In the data rows, 128 means zero.
Here are some numbered points:
[181 124 110 145 119 103 184 121 108 101 130 122] 0
[ 78 133 192 130 101 108 147 126 131 171 139  96] 1
[129 125 123 121 187 108 156 133 101 104 123 125] 2
[125 151 102  95 177 135 172 105 108 116 120 130] 3
[138 153  99 132 172 122 104  96 116 122 131 118] 4
[106 140 181 115 165 115 184  96 108 129  84 133] 5
[124 109 159 111 136 113 154 122 120 168 131 116] 6
[119 164 136 119  91  99 146 128 121 151 150 107] 7
[ 79 135 202 106 149  92 154 111 129 149 122 120] 8
[ 77 150 170 118 162 102 186  97 104 139 105 128] 9
[159 126  89 130  95 188 180 145 149  84 153  71] 10
[144 112 136 110 170 106 141 130 116  93 153 130] 11
[103 134 192 133 128 113  70 122 138 161 113 120] 12
New points follow, each followed by the numbers of its three nearest points above by angle, seen from the average point of the numbered points, nearest first.
[125 127  85 128  86 158 108 161 139 146 166 106] 10 7 4
[146 153 170 161 123 113  63 117 124 107 100 132] 12 4 7
[123 136 118 109 129 126  95 110 132 171 131 142] 12 4 7
[154  95  97 139 149 153  86 156 133  97 144 129] 11 4 10
[103 114 184 130 128 100 133 110 138 168 109 131] 12 8 1
[138 128 170 114 123 111 212 132  97 141 113 105] 5 0 6
[128 122 160 127 135  96 108 123 128 164 131 113] 12 6 1
[143 148 148 141 132  78 153 111 104 135 105 130] 0 5 7
[152 160 150 163  99 107  77 120 128 105 125 120] 12 4 7
[138 127  79 152  93 164  73 176 147 110 147 114] 10 4 7
[158 118 101 160 122 153  60 147 150 105 108 134] 4 12 10
[118 120 135 129 157 114 121 112 145 155  89 136] 12 4 6
[160 119  81 139  98 178  66 159 137  97 151 140] 10 4 11
[153 154 168 166 119 137  58 125 125  88  93 129] 12 4 11
[ 61 132 136 142  72 138 148 136 148 175 132 118] 1 7 12
[155  89  69 137 110 172 146 155 140  86 142 149] 10 0 11
[132  87  95 136 136 165  88 166 152 112 125 143] 10 4 11
[165 132  78 124  89 213 117 145 148 101 156  88] 10 4 0
[ 89 130 151 112 131 113 137 120 134 181 139 106] 1 6 12
[133  83  90 138 119 179 111 154 144  83 147 161] 10 11 4
[130 133 145 161 134 132  44 148 132 127 104 122] 12 4 11
[132 146 134  91 107 113 153 121 114 150 154 132] 7 6 1
[133 168 178 144 139 100 102 114 116 123  97 106] 12 4 8
[143  85  93 134 116 164 127 163 136  75 153 157] 10 11 0
[132 104 126 115 123 109 163 112 124 136 132 170] 0 6 11
[141  92 104 135 138 130 129 134 133 148 120 138] 4 0 6
[127 106 139 111 122 111 116 120 159 148 128 152] 12 6 1
